Rotation paths and how fast each direction turns (degrees each step):
Each turn is a multiple of 5 degrees from 10 to 175, or 0.
Each row of a path follows its step; steps can be skipped.

step 0: [ 12   3   4 -10 -17 -24  -4   7   7 -17  -1   2  10 -15   9  -7   2   5
 -18  -2 -29   6 -22 -28  -7  -4  10  11  16  -5  -4   2 -14   7  -4   3
  -3   2 -35  12  -5 -23 -25   8  27   2  -2   1 -37 -18   1   9  -5  12
   3  -7 -12   1]
step 1: [ -3  19   5  -1  -5   8   7  -8  -8  -5   3 -13  11 -23   9 -28   0 -19
 -20  -3  12  18 -36   2  -4 -23  -1   9   1 -17  26 -11   8 -12  17   6
   0   3   3  -3  -6 -15   2  -6 -15  -5 -24 -12   8 -32  -2   4  12   2
   3 -25  22  -6]
step 2: [ 11   1 -16  15   4 -13  -2  -8  -3  24  11   3   5   4  -5 -22   8   4
   4 -18   4  -6   9   4  -1  -7   0 -22  17  13  10 -18  10  -1  12  -1
 -22  25   7 -11  17   3  34  21   6 -12 -14 -16 -12 -14  -2   6 -20  -1
  31  11  23 -20]
step 3: [ -5  25  25  14   7  -4  -4 -10   9  34 -19   6   3   2   7  15   8   5
   4  -2 -10  -6  17   2  -9  20   7  -6  30 -23   3   8   6  -6  17  -1
  21  21 -10   2  20   1   6   1  10  -3  13 -11 -14  12  -1  -7  33  11
  27  -2  -6   7]
step 4: [-23 -28  20  11   0   3   1 -11   0 -13 -16   6  -5  -7  -5   4  20   8
   7  -4  15 -12  15   8 -25  10   2 -14  -1  18  26  13   6  -3  -6 -20
  19 -23  13   0  15  -4  -1 -30 -27 -14   2   0   8  -8   6  -5  14  12
   6 -11  21  20]
step 5: [ -2 -14   6  -6   0 -15 -12  18  11   8   0  13  -4  26 -19  17 -15  -2
   6  12   6  12  -5   9 -10  21  26   0 -24  19   0   7   2  23 -17 -10
 -26   6  15 -29  -2   2   8  -1 -23  -7  15   3 -28  13   0  -4  -2 -21
  -3  -2  19   9]
step 6: [ -8   5   1 -25 -10  -9  -2 -15   2   0  -5  -2 -19  21 -17  -5 -12 -25
  17   6 -29  17  -7  -8  -2  -1  -8  -3   2 -14  -6  11 -13   6 -17   7
  19   4  -4  12 -16  13  26 -13 -11   0   6   4 -11  33  -8  -2  18  13
 -38   6  -5  -7]
step 7: [ 10  -2 -19 -25  -3  22   0  -3 -10 -28  -6   0   2   8  16  12   0   4
   1 -30 -10   9   9   3 -23   3 -13   0 -32  -8  -2  -1   1 -17  10  26
   3 -15  17   4  12  18   3   2 -21  -3  -8   0   9   4  -1  34 -16   8
 -22   5 -14   8]
step 8: [ -8  -7  -1  -6  -9 -10  -3   9   8 -16   4  -6  18  19  15  -9  -5  19
  14  15  -9   0   0   6  49  12  -1  -2 -10 -15 -18  -5  10 -18  16   9
 -12  15  10 -14   5  14 -38  18  -6  -4   7   4   4   2  14  -1 -26   5
 -14   6   0 -14]
step 9: [ 11   6 -10 -23 -11  -2   8   9  12 -21  -7   8  13 -15 -17 -28   6  10
  -5   2   0  18 -24 -11  10   2   7  -5  12   1   5   6  -7  -1 -10   4
  19  -3 -21  25  12  -5 -22  11  15  -7  14 -10  14   8   1 -31 -10  15
  15  11 -33 -17]
step 10: [ 22  -7 -17  -9   5  22   2  13 -16   6  -6 -28  34 -10   7 -14  11 -10
 -16  -8   5   9 -21   5 -16  -4  -8  -4  -4 -11  11  -6  12  14  -8   1
  11  -8  -1 -13  -4   4 -21 -11  25  23  -9  -5   8  -9  -7 -10 -13  -1
  20 -35  20   8]
[-2 -2 -5 -1  3  1  0 -8 -6  2  5 -8  2  2 -1  1  0 -6 -4 10 -3  0 -9  3
 -6 -3  0  5 -3 -3  2  1 -3  5 -7  4 -2  0  1 -3 -5 -3  2 -2 -1 -7  0  5
 -9 -5 -7  6  0  3  1  5 -2 -2] => 70
[  1  -1   9   1   1  -3  -4   0 -10   3   0  -2   7  -3  -6   2   3   4
  -1  -4   3  -4   4   3  -6   0   2   5   1   1  -4  -2  -3   5   2  -2
  10   3   7  -1  -3  -1  -2  -5   2  -4  -3  -5   0   5   3  -4   1  -8
   0   7   3  -7] => 45
[  7  -5   5   3   9   3  -3   3  -1  -6   5   0  -3   1  -6  -1   1   2
  -6   6  -4   6  -5  -5  -5   0   8  -2   1   0  -3   7   0  -2   1  -1
  -2   0  -8  -1  -3   0   3 -11   2   4   1   0   0   0   5  -4  -6  -1
  -3  -4   5   3] => 70
[ -4  -6   8 -11  -2   0   3   6   2   0   7   2   2  -3  -2  -8   0  -3
   4  -4   5   4  -7   1   1  -4   5  -3   1   7   2  -2  -3   1  -5   1
  -1   4  -3  -6  -6  -9  -4   4  -4  -1  -2   0   2   1  -3  -5   4  -3
   1  -2  -3   7] => 85
